(in the rows, 128 means zero)
One turn moves each row of this set onto another row. After a few examples, where does it send each row asked below?
Fem: [160 113 120 137 134 137 159 127 150  89 127 150 119 102 149 121 116 112
 126]
Guri: [ 99 133 140 148 140 120  95 131 159 106 114 140 167 123 186 122 106 128
 134]
nuka: [165 126 107 121 156 149 158 121 161 116 109 129 118 110 161 121 138 122
 139]
ziteb: [ 94 140 130 169 130 167 114 142 154 133 111 133 108 128 135 135  86 134
 126]
renu: [161 116 127 139 130 133 156 140 145  91 129 151 117 108 154 127 116 112
 134]
ved: [ 93 141 131 132 120 136  90 133 151 123 111 122 144 132 183 135  86 137
 127]
Nipe: [107 134 136 151 148 138 116 154 145 125  84 129 153 146 172 150  74 145
 135]
Gef: [163 113 111 101 134 148 146 111 142  99 109 123 137 101 141 123 116 125
 131]
rut: [105 122 125 177 138 149 102 137 166 113 121 143 110 126 121 125  98 132
 123]
Fopu: [ 99 159 142 137 140 163 115 121 149 130 116 111 161  95 154 110  97 145
 127]
rud: [104 136 102 179 156 149 133 137 167 131  98 123 145 146 140 112  97 112
 129]
tup: [ 96 143 132 157 120 167 110 119 144 125 110 113 145 114 156 129  84 151
 102]
sut: [169 110 138 127 139 140 150 137 139  88 113 132 139 107 140 146 121 125
 130]
busum: [164 129 102 115 146 149 151 119 155 120 112 119 124 117 166 121 141 121
 134]
basa: [150 132 119 109 140 124 164 127 149  98 126 124 129 111 167 128 120  98
 140]
rim: [170 111 109 112 135 156 147 114 138 105 105 119 144 111 139 127 122 130
 127]
rez: [150 134 114 118 130 129 160 128 147 106 130 126 120 116 168 123 125  96
 140]
Zevog: [114 146 105 175 171 140 134 139 175 133  91 116 140 147 159 124 109 137
 130]
kudum: [ 94 146 132 138 129 115 102 126 155 106 128 120 158 125 179 121  86 124
 121]
tipa: [119 123 122 143 160 139 107 156 155 124  75 145 160 136 151 126  89 149
 159]
Bem: [ 90 132 134 162 126 155 106 133 158 111 117 131 128 113 106 124 103 124
 136]
suku: [102 129 108 170 146 151 113 143 168 133  87 117 135 157 151 142 103 135
 120]
Nuzat: [116 126 143 132 161 127 102 147 151 115  87 130 154 135 150 150  89 148
 154]
bola: [166 111 135 120 151 132 149 135 152  89 106 132 135 107 143 147 129 120
 134]
mut: [103 149 126 143 134 168 116 109 139 128 112 116 145 104 137 110  80 158
 127]

ved -> ziteb
renu -> sut
mut -> Zevog
Now these:
Gef -> nuka
rud -> Guri

One turn moves each row of this set onto another row. After a few examples, where does it send each row asked below?
teka: [125 106 148 124 149  97  96 125 122  78 129 138 126 142 115 112 129 114
 140 148 120]
dazu: [120 113 141 105 106 181 122 119 129 112 131 118 147 124 137 155 101 142
 137 121 118]
lus: [129 155 155 146 106  94 129 140 132 103 132 133 142 141 124 133  90 119
 126 129 109]
sutop: [144 108 136 172 127 152 117 123 134 139 109 128 133 146 132 148 124 100
 126 157 114]
garaf: [134 116 130 147 129 153 142 126 110 122 111 120 132 146 127 162 130  97
 132 167 135]
Vuma: [139 111 129 154 127 150 132 120 122 132 105 122 125 152 126 153 126  88
 127 161 122]
tam: [107  88 130 124 141 114  96 124 140 124 125 112 129 145 145 118 136 120
 127  98 105]
tubem: [138 121 134 154 132 158 138 138 111 121 115 129 144 137 125 168 135 116
 129 168 142]
vesa: [122 161 162 139 113 103 134 135 126 106 138 138 145 145 124 130  88 109
 129 131 133]
nenil: [103  90 135 103 140 112 117 116 122 113 128 110 122 144 135 126 145 106
 137 100 122]
Kem: [163 140 125 101 144 142 122 120 113 136 130 120 140 160 152 112 136 112
 121 114 143]
tomid: [ 97 103 142  97 151 123 128 123 109 103 136 120 137 139 132 132 150 119
 136 110 151]
Dulo: [143 117 139 171 132 158 124 144 121 127 117 133 151 133 128 160 136 127
 126 164 135]
kovif: [118 113 156 120 157 106  99 121 116  81 131 145 136 143 116 108 130 112
 140 153 143]
tuli: [108  92 131 140 149 123  86 138 145 130 129 123 150 141 154 115 129 148
 120 104 116]
Nata: [126 159 150 149 108  99 126 145 132 106 133 132 146 142 131 133  85 127
 124 132 114]
muzul: [112 118 150 123 163 114  94 130 114  87 132 149 146 145 127 108 117 123
 133 158 153]
gugu: [159 142 112  98 143 139 126 135 105 127 129 114 143 156 153 120 136 135
 118 118 143]
kido: [127 108 147 112 104 180 120 122 133 112 131 117 149 122 133 155 105 146
 139 116 117]
Vod: [120 163 150 146 115 105 128 145 127 108 134 136 152 145 132 132  81 129
 122 136 124]
Tivi: [178 132 132 123 132 134 113 143 120 121 131 120 148 138 142 123 154 148
 124 102 121]
rozog: [115 112 131 136 154 104  79 139 126  91 124 139 137 148 136 109 109 142
 127 156 116]
fena: [112 118 137 132 163 114  83 138 121  92 129 145 148 146 137 109 108 139
 125 159 140]
pid: [126 156 162 142 107  98 133 136 129 102 133 137 140 141 120 130  94 109
 130 128 119]
soru: [123 110 144 107 107 182 118 109 133 123 131 119 146 132 137 146  98 125
 137 118 119]
Rufe: [126 107 135 132 147  98  85 132 126  84 123 135 127 145 126 110 120 130
 134 150 108]
mesu: [102 104 139 134 156 132  97 147 133 122 136 131 165 132 152 123 136 159
 121 111 145]
Masak: [127 108 154 117 105 181 115 117 137 117 132 122 150 122 132 150 107 138
 141 113 113]
Mim: [181 128 143 124 131 134 108 130 127 129 133 125 147 141 140 109 152 125
 127  96 123]
Dek: [147 110 138 179 128 157 116 137 133 135 114 132 147 138 132 153 128 118
 125 160 120]
fim: [171 133 137 114 138 139 113 116 124 138 132 124 143 153 143 102 142 107
 128 101 135]
keze: [ 96 107 144 113 157 135 118 138 114 110 141 129 158 132 141 132 144 143
 128 113 164]
sibib: [120 165 157 141 115 104 133 140 128 105 136 140 152 145 130 130  85 118
 124 137 134]
Fas: [119 111 141 103 106 183 123 113 129 120 130 117 145 131 138 151  96 130
 136 120 120]
sotez: [167 139 116 110 138 135 121 146 107 119 129 114 149 144 151 126 147 153
 119 115 129]
Vofog: [127 108 151 114 104 183 115 111 138 120 131 122 147 127 133 145 101 127
 140 112 115]

Vod -> sibib
Vofog -> Masak
Now these:
nenil -> tam
garaf -> Vuma
fim -> Mim
muzul -> kovif

One turn moves each row of this set onto another row. After a few examples, where does it send each row asked below?
fov: [139 113 113 144 131 130 109 128 118 145 100 118 121 115 131 150 114 108
 117 110 155 151 121 112 160 149 113 101 119 139 125 118]
mup: [147 140 127 120 134  82 113 104 121 113 133 109 115 122 142 113 169 133
 134 123 108 137 128 138 126 122 138 117 156 147 124  88]
Zed: [125 139 128 147 136 125 121 114 122 144 119 151 115 118 125 155  73 109
 121 111 135 130 127 114 128 145 138 119 133 112 116 140]
kib: [124 108 142 120  95 141 146 123 138 133 152 119 128 142 153 147 151 102
 109 142 143 142  99 141 118 141 111 146 126 160 116 128]
kofu: [109 150 131 138 134 107 102 105 133 147 137 133 111 148 115 150 155 158
 141 124 124  95  85 140 162 148 121 133 113 152 127 131]
fike: [158 146 141 129 141 124  99 111 146 105 161 132 130 104 128 152 148  88
 113 115 140 104 112 116 132 140 111 127 141 101 105 130]
lote: [135 146 135 134  93 135 108 129 132 138 101 134  97 127 119 164 114 121
 123 114 137 132 138 103 149 134 131 133 151 151 147 112]
visul: [122 167 120 125 155  93 140 116 141 113 148 126 174 130 123 137 139 145
 117 148 115 126 100 154 134 124 125 130 139 113 127 122]
Suziz: [132 104 140 158  87 108 105 140 127 120 145 137 157 144 135 144 171 134
 111 161 123 113 124 133 129 133 135 158 124 125 125 130]
ladoz: [119 158 125 133 111 123 104 114 125 153 100 153 111 134 110 159 112 122
 130 122 124 124 139 109 125 141 137 143 148 135 136 145]
genez: [124 111 154 127 104 160 143 125 146 143 140 122 134 133 158 144 160 117
 131 140 150 130 110 151 130 120 114 140 121 160 120 132]
Vodu: [111  89 149 115 112 142 157 121 116 136 153 112 131 146 148 141 135 129
 141 134 139 118 120 136 115 142 121 114 113 166 117 119]
pebi: [153 139 143 133 122  95 127 129 120 106 157 131 109 115 141 115 131 145
 133 119 115 131 111 153 160 108 113  99 135 138 111  84]
Serad: [147 144 133 140 128  95 122 112 120 119 137 138 113 112 153 111 150 148
 131 121 106 148 109 151 128 133 117 117 149 126 109  77]
pozog: [121  95 148 162  95 110 125 135 116 116 159 133 139 148 138 141 132 146
 120 147 112  95 126 129 115 141 160 144 119 122 122 118]
ziter: [122 170 119 118 151 110 140 123 124  97 166 122 170 129 112 132 135 145
 130 137  98 116 121 140 136 127 138 123 136 124 122 125]
depa: [124 129 127 119 128 107  97 118 113 142  98 146 132 131  97 163 122 124
 134 143 139 122 149 105 154 130 108 119 132 154 136 151]
Ral: [132  95 140 174 116 122 115 139 133 119 150 125 146 134 152 135 142 128
 108 147 128 111 109 145 138 122 160 146 108 118 111 135]
Zoriv: [133  79 144 156 117 110 111 136 115 114 152 124 169 133 140 138 155 131
 127 154 134 100 145 130 132 127 142 125 111 122 120 129]
biret: [128 125 126 119 140  90 105 101 108 112 168 134 129 135 106 155 144 120
 119 135 125 111 105 108 151 178  96 117 119 141 109 118]
Parum: [125 101 160 108  98 144 152 122 128 128 162 118 138 135 147 146 140 111
 138 132 148 114 142 128 106 133 117 120 132 153 124 117]
Soz: [130 156 125 114 150 100 142 134 129 105 140 121 167 132 108 132 137 156
 128 139 105 103 101 145 118 118 117 112 137 110 119 123]
botaf: [135 118 134 131 111 126 106 128 116 144  93 137 120 122 115 160 125 136
 136 127 149 132 145 104 164 139 101 105 133 153 142 108]
zila: [153 137 139 121 135  81 116 115 133 100 145 113 111 119 137 121 147 131
 126 138 121 131 121 147 163  95 128 114 146 159 129  92]
kapo: [131 162 128 121 157 118 136 130 137  90 142 136 158 121 114 135 140 148
 118 158  97 114 101 143 135 115 120 135 140 125 116 126]
nosur: [130 149 163 139 151 128 110 100 153 133 139 133 116 119 133 152 133 142
 153 113 139  71 122 134 128 123 140 121 136 114 129 121]
Sepat: [132 123 128 142 127 129 121 114 126 133 112 122 101 118 134 157  87 105
 113 108 143 140 132 101 139 153 147 116 140 137 133 105]
dil: [135 122 119 137 141 117 106 128 116 140 116 138 133 118 112 152  98 100
 117 123 152 135 124 117 162 129 108 102 114 129 113 158]

Sepat -> fov
kib -> Vodu
Now these:
Zed -> dil
pozog -> Ral
mup -> Serad
kapo -> ziter
fike -> biret

